128 stands for zero in the data rows.
Some points:
[143 171 203 142 102 158 147 160 102 150 140 156 159  94 116 137 157 114
 135 139 129 143  89 124 132 118  67 163 144 110 125  87 179 167 178 129
 158 147  92 161 101 180 151 137 102 137  92 115 229 102 154 135  73 137
 155 110 187]
[133 110  94 163 141 147 151  75 139 150 132 141 145 206  23  81 124 118
  57 107 105 137 126 120 139 112 140 127 113 125 157 151 112 129 146 113
 102  82 125 142 147 118 160  98 119 143 151 124 178 108 147 244 139 124
 168 101 121]
[116 142 162 114 107 131 166 117 133 100 133 129  68 146 158 148 172 138
  97  72 146 165 128 140  99 140 108 148 111  81 144 126  56 146  50  78
  87 128 104 187 119  90 103 140 150 162 111 109 104  89  97 141 112 213
  94 124 167]
[159 106 171 146 167 178 139 132  93 109 210 134 138 152 181 144 121 143
 123  93 124  93  98  91 153 120 103  90 176 133 134 134  69  58 128 120
 157 113 125 131 163 103 208 209 101  99 131 156 112 161 141 119 142 136
 135 106  96]
[106  83 109 128 154 124 151 121 148 131 106  66 140 121 156 136  93  21
 130 120  84 124 173 103 150 109 111 118 147  94 114  98 155 112 138 118
 156 131 124 149  92  89 136  67  66  74 144 166 126 113  64 108 154 170
 125 141 175]
[ 91 171 171 213 140 159 107  99 193 128 103 171  97  94 120 177 124 117
  56 228 106 112 123 137  68 116 137  95 147 130 117 168 124  92 141 129
 141 172 145 121 148 121  78 147 121 159 184 156 125 113 100 102 111 140
 144 106 114]
[ 95 113  91  77 105 139 131  88 151 151 166  94 136 103  87 122 180 131
 165 133 134 148  60 143  87 123 149 153 124 113  46 136 130  77  98 112
 148 133 168  52 140 155 152 149 126 156  80 220 129 116 100 160 130 125
 129 156 170]
[120 121  74 159 117 111  87 157 132 159 141  84 168  89 216 114 102 124
 100 154 158 149 137 135  65 150 143 143 163  69 207 135 130 114 102 120
 118 124 121 125 120 164 139 146 143 130  96  94 195 122 114 189 171  82
  81 118 103]
[158 164  63 163  94 124 127 135  88 109 115 146 136 125 111 134 134 100
 130 128 132 126 166 155 166 125  90  97  97 210 142 220 113 149  40 116
 131 164 178 117 133 182 129 138  37 123  72 123 149 124 145 102 148 128
 114 134 154]
[136 131 153 142 141 118  83 157 133 137  79 109  85 112 145 181  90 164
 130  49 145  83 130 118 128 145 132 130 116 192 139 122 132 126 120 201
 136 146  96  90 112 162 209  96 146 172 168 145 120 118  89 185 101 157
 127 181 144]
[137  94 110 119 137 156  80  67  90 105 128 106 117  78 107 118 117 154
 109 147 160 149 127 110 159 230 121 152 134 147 136 108 145  81 164 110
 116  97 126 126 139 107 128 146 109 161 137  41 113  89 113  53 178 133
 179 146 168]
[142 101 105 132 190 172 115 141  87  89 102 139 116 117 124 103 131 140
 108  62 162 196  89 161  88 111 161 115 173 135 148 164 150 157 181 164
 133 183 111 100 126  75  66 103 152  79 123 152 122 152 182 123 145 130
 109 137 190]
[ 81 129 186 141 100 114 131 127 143  67  80 147 146 221 170 116 153 115
 165 126 123 202 140 146 176 124  99 131 133 118 151 156 172 112 156 144
 143  76 157  67 111 126 146 133 162 141  98 133 159 101 126 106 169 149
 130 161  62]
[127 108 111 133 167 149 148 111 154 117 125 123 151 148 105 150 100 140
 181 136 126 159 101  46 121 180  93 182  84 119 179 122 117 199  72 211
 159 133 128 158 118 133  90 142 142 153 143 174 120 171 111  90 139  92
 147  70 113]
[133 156 103 150 123 142 132 195  96  82 132 161 120 112  94  91  99 107
 147 137 125 148 115 105 130 172 235 124 129 118  87 122 161 138 136 129
 126 152 126 188 146  94 159 126 107 142  62 122  96 140  66 139  85 159
 132 127  35]
[154 195 177 109 153 116 139 146  52 131 100 124 148 217 145 133  93 164
 113 177 139 129 154 119 109 114 162 154  92 120 102 106 176 116 101  87
 136 136 134  92 122  95 131 135 108 144 155 122  69 131 105 149 143  54
  98  99 199]
[144  73 144 104 122  97  88  98 156 165 136 145 117 143 150 105 126 136
 200 144 130 102 190 140 155 130 188 199 142 142 121 183 134 162 156 116
  87 174 132 134 157 114 145 188 122  97 177 143 159  97 136 119  80 175
 113  72 151]
[125 157 112 100 140 123 115 156 181 111 191 156 146  87 151 107 135 189
 103 142 117 132 154  96 155 142 103  82 130 140  67 144 156 165 134 130
  55  84 151 158  28  98 143 109 113 172 155 184 160 135 176 129 166 109
  86 140 125]
[118 131 129  50 106 157 125 169 115 205 144 139 112 126 136 150 171 122
 106 153  69 160 115 110 109 196 141 132  83 155 166 182 107 107 150  93
 184  86 145 102  95 138 126  73 130  63 160  97 111 153 150 132  79 141
 104 140 103]
[119 105 157  96 115 107 142 112 152 147 111 134 154  80 170 102 120 166
 122 172 143 149 106 149 188  50 153 111  78 143 149 109  71 108 133 227
 147 112 108 153 160  86  82 122  63 128  91 109  94 101 131 169 103 112
 128 145 137]
[118 138 125 128 177 102 147 149 167 120 187 146  80  97  97 139 123  96
 163 119 195 119 143 177 162  84  89 166 105 189 153 110 199  48  99  96
 142 139 112 167 125  99 102 132 185 101 143  93 132 177 119 157 149 107
 122 119 109]
[157 154 104 120 109 112 143 112 170 188 130 129 108 126 130  78 147 131
 109 109  94 130 126 133 135 105 109  78 199 137 139 128 165 159 109 158
 138 129 143 129  93 147 172 140 206  93  90 105  30  63 107 101 127  94
 176  78 138]
[160 116 149 135 146 153  79 107 127  92 116  18 115 131 125 147 157 147
 143 134 106  75  98 106 145  77 138 135 131 165 123 118 117 187 127  42
 139 146 105 116  83 100  67 131 124 122 108 121 134 104 123 141 102  89
 152 155  50]
[136 124 144  90 132 123 104 157 146  60 147 116 147 124 146  96  93  96
  90 168 122 117 138 140 113 135 100 122 105 154  52 114  91 191 134 122
 169  94 131 139 227 202 125 109 200 105 131 114 132 134 136 158 178 161
 133 121 143]
[104 181 143 112 137 128 138  76 118 114 137 113 144 139 136 141 137 122
 144  88 108  83 137 202 104 138 224 115  95 133 156 105  92  91 157 139
  99  90  92 174  96 215 125  82 137 111 102 170 150 129 151  64 157 110
 135  79 131]
[131  98 122 114 141 145 138 141 107 137  95 110 151  95  92 163  92 166
 215 133  80 154 133 109 101  55  84  69  88  73 108 158 104  87 149 113
  64 171 115 114 149 136 154  85 169 160 126  60 130 144 133 107 132 145
 123  96 117]
[117 120 156 146 133 130 133 142  57 222 149 117  49 132 128 116 141 111
 107 107 117  86 132 107 132  87 138 155 128 101 117  83 147 151 134 185
  82 118 231 112 145 152  65 145 118 145 137 106 131 158 133 116 167 161
 130 157  92]
[ 97 133 127 118 108 161 152 126 126 167 129 140 152 139 104 105 133  51
 145 149 213  94 119 131 110 131 103  73 117 136 161 112 121 179 128 113
  73 101  91 103 182 107 168 131 148 132 153 147 125 117 127  64  79  78
  76 199 115]
[119  92 130 150  37  42  64 160 145  79 155 149  87 142  68 134  76 164
  97 107 148  89 118 118 114 116  92 136 109  50 151 120 151 122 149 114
 141 105 106 108 127 138 100 125  83  93 112 147  82 156 158  96  94 124
 132 105 134]
[155 143 112 114 134 116 113 115 170 118  64 134 155 134 118 152 216 132
 108 123 106 104 133 192 177 169 124 128 173  81 100  81 118 148 113 153
 112 147 113 103 152 105 143 142 102 116 146  78 133 255 105 135 123 113
 123 130 125]
[101 111 111 116 123  20 211 125 113 138 109 152 177 101 138 105 107 145
 112  86  99 136 116 121 117 123 160 139 188 164 122 109 110 133 103  66
 191 145 136 126 144 129 123 119 138 195 185 130 151 125 181  79 113 126
 150 159 104]
[163 126  48 172  97 141 167 121 110 117 103 167 132 166 151 169 131 132
 188 155 151 108 181 113 111 171 101 132 139 119  85  84  89  83 173 147
 125 138 124 150  93 135  70 152 164  90 136 140  94  93 178 186 106 122
 148 184 125]
There is one direction along which these points spread out most. How many in every 100 of the points above lie lower along it than each point below? Answers are rounded to whole numbers. More than half of the points above lie lower than the first one.
[125 157 112 100 140 123 115 156 181 111 191 156 146  87 151 107 135 189
 103 142 117 132 154  96 155 142 103  82 130 140  67 144 156 165 134 130
  55  84 151 158  28  98 143 109 113 172 155 184 160 135 176 129 166 109
  86 140 125] 97
[136 124 144  90 132 123 104 157 146  60 147 116 147 124 146  96  93  96
  90 168 122 117 138 140 113 135 100 122 105 154  52 114  91 191 134 122
 169  94 131 139 227 202 125 109 200 105 131 114 132 134 136 158 178 161
 133 121 143] 72
[143 171 203 142 102 158 147 160 102 150 140 156 159  94 116 137 157 114
 135 139 129 143  89 124 132 118  67 163 144 110 125  87 179 167 178 129
 158 147  92 161 101 180 151 137 102 137  92 115 229 102 154 135  73 137
 155 110 187] 66
[104 181 143 112 137 128 138  76 118 114 137 113 144 139 136 141 137 122
 144  88 108  83 137 202 104 138 224 115  95 133 156 105  92  91 157 139
  99  90  92 174  96 215 125  82 137 111 102 170 150 129 151  64 157 110
 135  79 131] 91
[117 120 156 146 133 130 133 142  57 222 149 117  49 132 128 116 141 111
 107 107 117  86 132 107 132  87 138 155 128 101 117  83 147 151 134 185
  82 118 231 112 145 152  65 145 118 145 137 106 131 158 133 116 167 161
 130 157  92] 9
[144  73 144 104 122  97  88  98 156 165 136 145 117 143 150 105 126 136
 200 144 130 102 190 140 155 130 188 199 142 142 121 183 134 162 156 116
  87 174 132 134 157 114 145 188 122  97 177 143 159  97 136 119  80 175
 113  72 151] 38
[137  94 110 119 137 156  80  67  90 105 128 106 117  78 107 118 117 154
 109 147 160 149 127 110 159 230 121 152 134 147 136 108 145  81 164 110
 116  97 126 126 139 107 128 146 109 161 137  41 113  89 113  53 178 133
 179 146 168] 34
[ 97 133 127 118 108 161 152 126 126 167 129 140 152 139 104 105 133  51
 145 149 213  94 119 131 110 131 103  73 117 136 161 112 121 179 128 113
  73 101  91 103 182 107 168 131 148 132 153 147 125 117 127  64  79  78
  76 199 115] 63
[157 154 104 120 109 112 143 112 170 188 130 129 108 126 130  78 147 131
 109 109  94 130 126 133 135 105 109  78 199 137 139 128 165 159 109 158
 138 129 143 129  93 147 172 140 206  93  90 105  30  63 107 101 127  94
 176  78 138] 59
[ 95 113  91  77 105 139 131  88 151 151 166  94 136 103  87 122 180 131
 165 133 134 148  60 143  87 123 149 153 124 113  46 136 130  77  98 112
 148 133 168  52 140 155 152 149 126 156  80 220 129 116 100 160 130 125
 129 156 170] 94
